D: 4 groups of rows, each row roughly a mix of its group's hidden directions
D (174 x 12)
49 8 -17 -1 43 30 -39 -43 -31 17 -7 10

9 -8 35 -11 -11 -32 -16 10 -31 -66 44 8

50 11 3 4 24 22 -41 -65 4 -14 17 -12

24 -9 -27 -29 7 -1 -42 -46 -19 4 59 -16

57 8 -47 -24 -7 35 -44 -17 -11 7 10 -18

-3 -23 40 -18 -26 -56 -36 24 4 -14 43 -8

42 11 -44 -6 21 10 9 -41 -36 46 -25 -1

-55 -11 50 26 11 -35 30 21 26 -9 -14 16

25 5 68 20 21 -12 -34 -27 7 -39 18 -14

49 8 -55 -17 16 12 -27 -24 -40 3 -24 -22

-44 -15 61 16 -11 -40 38 20 3 -7 -4 21

53 -14 22 -15 -9 5 -57 -10 -47 23 15 -11

-51 3 15 5 -31 -36 51 46 19 0 1 3

38 31 -20 -6 22 51 -35 -47 -1 6 -17 25

10 12 -79 -8 23 29 -17 -17 3 38 7 -16

49 -16 -35 -29 22 -11 -59 10 -30 2 -13 -17

37 16 -20 32 24 29 14 -54 11 29 -25 -32

28 -27 23 19 -10 -42 -59 -16 -28 -16 24 -23

-62 -13 5 0 -9 -13 19 67 -1 -9 -24 20

-56 -18 23 5 -16 -22 5 59 5 -32 0 31

-40 -11 26 7 29 -30 21 28 61 -2 19 28

41 5 70 6 8 10 -33 -16 -4 26 38 5

-26 -26 -11 -42 11 -33 -21 64 18 7 8 29

49 11 -14 -2 14 9 -25 -40 3 -21 51 -46

18 -44 57 -7 -24 -45 -20 22 -24 -10 21 10

53 26 -28 -15 -2 38 -26 -49 -2 20 -8 -28

66 14 -15 -10 7 26 -30 -47 -14 13 31 -16

-47 -15 45 5 -32 -37 24 50 7 6 -8 11

-53 -14 60 21 1 -34 34 18 19 1 -8 8

65 -1 -15 -11 14 12 -30 -34 -38 26 23 -23

51 13 -62 -30 -7 16 -34 -14 6 -8 27 -16

46 10 -11 8 2 18 22 -60 -26 16 35 -37

-7 -8 73 -5 -23 -42 19 15 -8 -37 22 -6

44 -16 -7 -28 17 -39 -49 -2 -37 -27 1 -30

-30 -21 -23 -34 24 11 43 39 -21 22 -30 37

-63 -12 30 19 5 -24 23 44 20 -26 -8 26

-9 36 -13 -8 -34 25 -40 -29 41 -9 50 -13

-28 46 -22 13 -4 2 41 -27 47 11 15 -41

-10 12 -39 10 32 61 32 20 10 20 -41 0

-48 -20 56 24 -2 -17 36 21 4 17 -28 28

43 26 -59 -7 25 20 -8 -40 -8 -12 26 -24

27 -9 34 14 19 -29 -38 -35 10 -20 60 -15

57 6 -11 3 32 -4 -22 -40 -27 3 45 -32

15 0 44 48 8 2 -2 -41 26 29 -38 -32

52 1 -45 -26 4 8 -50 0 1 -27 38 -11

-11 -18 -29 -9 -2 -28 33 39 -22 23 -67 -1

-8 -39 70 13 -17 -37 -19 20 -11 -27 4 19

-1 -11 24 -1 13 -62 -32 -49 9 -16 41 14

6 21 30 6 -34 6 -52 -26 32 -24 49 -18

44 -7 -31 -25 37 -10 -52 5 -30 -32 21 9

4 36 -17 -10 8 34 17 -46 28 -26 58 -11

30 3 28 21 29 -10 -64 -22 -23 -33 -28 11

-43 6 -24 12 16 5 48 26 45 -39 28 -9

-4 30 -34 1 23 54 52 -9 14 12 -39 3

-53 -9 -5 3 -8 -7 2 36 -2 -29 -36 62

-60 -2 -10 21 17 -14 42 17 37 -38 -12 26

-59 -9 54 13 -1 -31 37 25 18 -10 -1 16

-46 -15 44 8 -29 -20 39 33 34 -1 31 6

52 10 -48 -16 48 6 -23 -33 -11 11 -14 -21

36 -13 -21 12 1 -3 -52 -14 -48 23 -49 -3

12 25 -66 -12 -11 25 16 -23 22 50 -17 -13

-36 -25 -16 -3 -27 -17 -6 73 8 -27 -19 21

-12 32 -63 11 40 25 28 -14 8 34 9 -20

4 0 50 13 5 -17 -32 -26 21 -35 62 2

43 -6 -40 -14 22 -2 -56 -6 -47 -2 -25 4

47 -4 -59 -17 29 -11 -33 -11 -38 -11 -20 -13

-30 -6 -51 -44 -18 -19 46 29 -16 1 28 14

-47 -23 46 5 -21 -26 9 46 -4 9 -30 33

39 4 18 -25 25 -7 -73 -8 -15 -17 -26 -21

35 -29 42 10 -10 -26 -22 16 -38 -42 35 19

1 -28 9 11 1 -18 -3 29 -33 29 -76 19

-55 -1 55 27 16 -19 49 15 4 11 -12 2

-55 -15 12 -2 -32 -16 42 41 16 -5 29 31

-22 -34 29 -26 -17 -20 -3 43 -13 -13 -24 61

-2 35 -43 12 -1 56 60 -2 4 0 -17 -8

52 17 -13 -13 6 41 -26 -38 -22 41 -19 23

-30 -28 13 -29 -16 -24 -19 73 16 -10 19 20

9 33 -60 -9 -10 24 15 -29 12 38 27 -37

52 8 -25 2 35 24 -26 -64 -11 2 5 -11

-53 10 37 15 -9 -6 14 20 55 -41 2 16

43 -7 -39 -1 33 -21 -43 -20 -48 -20 -16 8

-12 21 -41 6 17 68 24 -1 3 18 -44 13

-35 5 -63 -28 -15 3 20 46 -4 -19 -20 26

-6 21 5 4 14 51 -41 -54 22 -3 32 27

64 20 -24 -8 7 17 -12 -57 -11 24 12 -23

62 20 -18 -10 6 9 -29 -44 -21 14 24 -38

-33 30 -15 23 -26 35 67 -9 29 -6 -11 -8

52 7 10 24 18 23 -34 -46 -9 20 -33 -35

-6 -12 -56 -22 4 16 27 20 -39 38 -44 11

-55 -10 21 15 32 -8 40 20 -8 33 -42 24

25 -10 14 1 -26 -50 -40 -19 -6 -13 57 -29

35 9 -66 -33 -7 30 -41 -5 14 2 23 -8

50 -26 35 29 5 -13 -36 -8 -48 -31 15 2

-57 -16 -12 5 -17 -16 29 53 22 0 -3 44

-62 -1 27 16 -13 -27 22 31 32 -37 -13 23

40 22 -49 -21 -12 33 -47 -35 -2 -18 -7 -19

-20 -44 50 -7 0 -20 -7 44 0 3 -33 44

51 13 -67 -26 5 30 -30 -14 -13 1 6 -6

-7 -15 -26 -10 -4 31 -4 10 -40 18 -50 61

-49 -22 57 10 -12 -30 5 49 -1 3 -18 17

49 31 -32 -4 22 34 -31 -51 -2 -15 21 -10

-13 8 -39 -1 38 49 46 12 1 19 -43 14

8 29 -42 17 21 69 23 -22 1 9 -30 -7

37 7 -28 10 55 10 -21 -61 -22 1 -13 -5

10 6 28 32 -18 11 -28 -31 -21 23 -70 -16

52 -13 -25 -19 -19 9 -71 -16 12 -6 12 -19

-23 34 -58 -11 17 17 35 -3 46 23 -25 2

-3 32 -48 -21 -14 11 9 -22 55 32 1 -40

29 14 -55 4 -20 0 -7 -42 35 42 -17 -25

44 -4 5 21 13 -6 3 -63 -17 42 -9 -39

-16 21 -1 -1 40 33 58 11 39 16 -35 20

51 -2 -49 -19 -12 13 -58 -23 -10 -5 17 -14

21 7 32 29 18 27 -57 -10 39 1 41 -15

43 -9 -21 13 -6 15 -52 -14 -61 12 -25 7

-64 -3 12 7 -15 -11 32 41 23 -8 -38 30

-35 -12 61 32 18 -37 44 14 2 8 -16 3

61 14 -18 -13 -17 20 -42 -22 14 -21 27 -39

-62 -14 50 18 6 -14 38 18 -1 19 -26 18

32 -30 -6 -15 -9 -38 -53 24 -48 -27 -4 -12

-32 16 11 12 -14 19 69 -8 50 12 17 -19

-30 19 -17 -5 31 42 40 2 25 17 -46 36

-41 0 -12 -47 17 -27 38 30 34 0 37 18

55 -2 -43 -25 30 -17 -9 -24 -22 -13 16 -45

13 40 30 36 -12 25 -17 -43 39 -26 35 -8

-22 -36 -1 -9 28 21 -1 17 -48 12 -46 48

-24 12 -38 -38 -14 9 46 28 3 -30 50 10

19 22 -5 -5 -14 37 -35 -27 19 -11 68 -26

1 24 -58 -22 -2 21 23 -14 27 58 -16 -20

-20 -23 29 -14 -25 -64 -32 9 -4 -34 36 -2

-25 -12 1 -7 14 -9 44 15 -22 4 -71 37

32 -9 32 -22 30 -31 -57 5 -8 -41 26 -8

45 0 9 6 31 -13 0 -66 -13 31 14 -35

-61 4 -6 8 -2 0 49 33 36 1 -37 14

1 -25 19 -27 -23 -43 -39 -6 -22 -18 61 -1

61 3 -42 -23 -13 21 -49 -23 -5 4 10 -24

-50 -10 -16 7 -51 1 17 44 -15 6 -38 30

25 -11 13 -18 59 -55 -44 -22 -5 -5 -9 1

26 23 20 15 -12 -5 -22 -43 26 -21 66 -23

-7 -24 50 0 -26 -38 8 25 -24 -43 17 40

-60 -17 39 8 -25 -21 15 46 27 -19 -12 12

-60 12 30 11 -29 17 37 29 42 -6 -7 20

-21 -8 -27 -13 15 16 31 25 -20 29 -69 27

13 -16 43 -4 -24 -31 -39 -26 -24 -27 54 6

-57 -13 45 12 15 -5 42 29 -5 24 -27 24

-17 18 -7 14 20 30 52 5 6 6 -68 27

17 -32 11 -11 -16 -46 -44 -1 -27 5 60 -5

62 27 -4 -15 -22 9 -40 -37 -14 1 33 -25

5 -17 -30 -1 11 11 16 16 -40 44 -67 18

11 -17 28 -6 -4 -39 -50 -21 1 -20 64 -10

53 9 -30 -2 41 27 -7 -44 -9 19 23 -31

42 11 -67 -20 -4 35 -41 -17 7 8 7 -9

6 -25 67 11 -20 -17 -25 19 -4 -47 33 3

14 34 -80 -13 12 14 -11 -27 10 -6 25 -19

3 -19 -2 -36 -32 -39 -31 -7 -24 -22 61 -16

57 -2 -26 -4 41 25 -32 -41 -30 10 19 -6

29 4 -31 -14 -4 -43 -28 -47 6 7 46 -34

-56 -2 -48 27 32 11 -4 -18 7 47 -17 5

13 27 12 7 3 15 -8 -10 52 -21 67 -35

-32 1 17 -14 3 5 46 45 14 20 -52 36

-48 25 -31 8 20 12 36 -6 38 47 5 -29

-42 -36 11 -7 -32 -27 9 57 -24 10 -33 12

52 5 -33 -28 -16 -9 -42 -14 -1 -25 44 -28

54 -16 13 16 14 -18 -44 -14 -33 -44 21 -24

39 29 -13 6 35 39 -15 -54 26 -8 24 -23

13 1 61 20 -19 -8 -56 -10 20 -9 43 4

19 33 28 35 2 38 -16 -42 30 -31 38 -11

-8 -32 67 8 -20 -39 -21 21 18 -37 1 14

-52 -26 25 11 -20 -41 43 40 11 3 -15 15

4 21 22 13 17 62 -52 -28 35 7 9 13

3 2 -39 -4 36 0 49 12 8 34 -59 -5

37 -23 -13 -15 43 -36 -64 15 -11 -13 -12 0

-2 -18 -38 -29 -1 -45 50 24 -28 23 -36 -3

-51 -23 13 -4 -26 -19 11 57 -13 7 -34 33

-44 21 11 25 7 -29 20 -7 43 -59 8 18
which group is each row in? (one row of each group first)
27 33 32 33 -22 11 -10 -40 21 -28 48 -20 => W
43 -5 -16 -21 50 -35 -42 -16 -21 -36 9 -10 => M
24 -40 14 -30 -16 -19 -37 33 -37 -24 10 43 => H
-61 0 10 5 -31 -12 27 28 36 -17 -42 22 => K

13 4 27 25 -27 -7 21 -50 -9 24 -35 -56 => M
14 9 15 47 -10 15 44 -42 27 8 -9 -51 => M
50 21 -9 -3 4 20 -31 -47 13 -26 45 -27 => K
-45 -34 49 14 -1 -37 8 46 6 -22 17 -8 => K
9 -19 42 8 -17 -54 -47 -9 -2 -19 45 -4 => W
33 35 -67 -23 -15 13 7 -34 -6 14 20 -25 => H
31 16 -63 -5 20 49 -42 -13 4 -11 8 -8 => H
-9 -33 62 16 -2 -46 -15 38 -10 -13 -27 15 => W
-21 -5 21 -16 -78 -27 18 33 16 8 -7 -21 => K
